[[130 125 133 107]
 [126 116 131 109]
 [128 132 128 113]
 [127 129 127 127]
 [129 133 130 106]]
=>
[[129 133 130 106]
 [128 132 128 113]
 [127 129 127 127]
 [130 125 133 107]
 [126 116 131 109]]

[[110 143 136]
 [134 123 106]
 [103 145 109]
 [135 151 126]
 [109 142 117]]
=>
[[135 151 126]
 [103 145 109]
 [110 143 136]
 [109 142 117]
 [134 123 106]]

[[135 112 152 133 134 147 121]
 [124 108 130 119 109 119 127]
 [148 140 117 137 122 145 138]
 [116 125 109 109 105 106 119]]
=>
[[148 140 117 137 122 145 138]
 [116 125 109 109 105 106 119]
 [135 112 152 133 134 147 121]
 [124 108 130 119 109 119 127]]

[[145 135 142 107 135 132 131 122 125 129 109 131 125 109 111 150]
 [131 128 126 106 119 129 138 114 126 130 126 117 137 125 125 122]
 [130 133 122 135 124 122 134 127 126 116 127 131 138 132 118 126]
 [128 132 110 134 131 117 134 126 128 132 125 130 141 125 128 116]]
=>
[[145 135 142 107 135 132 131 122 125 129 109 131 125 109 111 150]
 [130 133 122 135 124 122 134 127 126 116 127 131 138 132 118 126]
 [128 132 110 134 131 117 134 126 128 132 125 130 141 125 128 116]
 [131 128 126 106 119 129 138 114 126 130 126 117 137 125 125 122]]

[[141 120 119 139 142 130 139 136 141]
 [118 143 148 124 116 134 117 143 119]
 [113 138 151 131 115 125 119 122 123]
 [125 136 133 114 125 117 117 122 115]]
=>
[[118 143 148 124 116 134 117 143 119]
 [113 138 151 131 115 125 119 122 123]
 [125 136 133 114 125 117 117 122 115]
 [141 120 119 139 142 130 139 136 141]]

[[134 119 117 126 114]
 [120 120 116 129 112]
 [125 140 147 128 154]
 [121 136 137 130 139]
 [120 133 133 130 134]
 [119 129 129 128 133]]
=>
[[125 140 147 128 154]
 [121 136 137 130 139]
 [120 133 133 130 134]
 [119 129 129 128 133]
 [120 120 116 129 112]
 [134 119 117 126 114]]
---
[[137 114 154]
 [140 118 152]]
=>
[[114 154 137]
 [118 152 140]]

[[117 128 106 123 126 132 134 134 106]
 [126 121 111 111 112 119 128 130 143]
 [116 126 110 128 126 131 142 129 106]
 [134 113 127 119 146 134 146 135 137]
 [116 112 130 144 131 131 140 127 119]
 [121 150 142 119 130 137 129 132 113]
 [131 141 117 131 135 127 117 112 149]
 [121 150 143 119 130 136 130 130 112]
 [115 124 112 130 127 130 144 127 107]]
=>
[[134 106 117 128 106 123 126 132 134]
 [130 143 126 121 111 111 112 119 128]
 [129 106 116 126 110 128 126 131 142]
 [135 137 134 113 127 119 146 134 146]
 [127 119 116 112 130 144 131 131 140]
 [132 113 121 150 142 119 130 137 129]
 [112 149 131 141 117 131 135 127 117]
 [130 112 121 150 143 119 130 136 130]
 [127 107 115 124 112 130 127 130 144]]

[[129 136 127 129 130 127 124 116 122 132 130 128 132 123]
 [128 128 129 129 126 127 128 128 128 128 128 129 130 129]
 [134 130 125 131 116 120 121 123 138 125 130 130 115 128]
 [131 128 127 129 123 125 125 125 131 126 130 129 122 127]
 [119 129 119 126 132 115 128 130 133 135 123 149 125 118]]
=>
[[132 123 129 136 127 129 130 127 124 116 122 132 130 128]
 [130 129 128 128 129 129 126 127 128 128 128 128 128 129]
 [115 128 134 130 125 131 116 120 121 123 138 125 130 130]
 [122 127 131 128 127 129 123 125 125 125 131 126 130 129]
 [125 118 119 129 119 126 132 115 128 130 133 135 123 149]]

[[148 144 115 109 132 156]
 [139 132 117 110 113 153]
 [113 103 103 142 106 100]
 [ 98 132 147 129 157 122]
 [115 116 123 152 142 108]]
=>
[[132 156 148 144 115 109]
 [113 153 139 132 117 110]
 [106 100 113 103 103 142]
 [157 122  98 132 147 129]
 [142 108 115 116 123 152]]

[[117 128 100 113 142 135 127 131 129 143 126 139 128 133 138]
 [134 134 131 121 123 123 125 125 148 132 117 141 117 119 133]
 [136 140 148 158 104 128 126 110 130 112 157 117 105 140 125]]
=>
[[133 138 117 128 100 113 142 135 127 131 129 143 126 139 128]
 [119 133 134 134 131 121 123 123 125 125 148 132 117 141 117]
 [140 125 136 140 148 158 104 128 126 110 130 112 157 117 105]]

[[140 120 116 119]
 [140 122 116 114]
 [120 150 118 129]
 [146 119 110 120]
 [131 118 156 139]
 [123 125 146 133]
 [139 132 109 130]
 [127 150 135 123]
 [112 117 155 136]
 [135 124 107 141]
 [117 116 148 132]]
=>
[[116 119 140 120]
 [116 114 140 122]
 [118 129 120 150]
 [110 120 146 119]
 [156 139 131 118]
 [146 133 123 125]
 [109 130 139 132]
 [135 123 127 150]
 [155 136 112 117]
 [107 141 135 124]
 [148 132 117 116]]
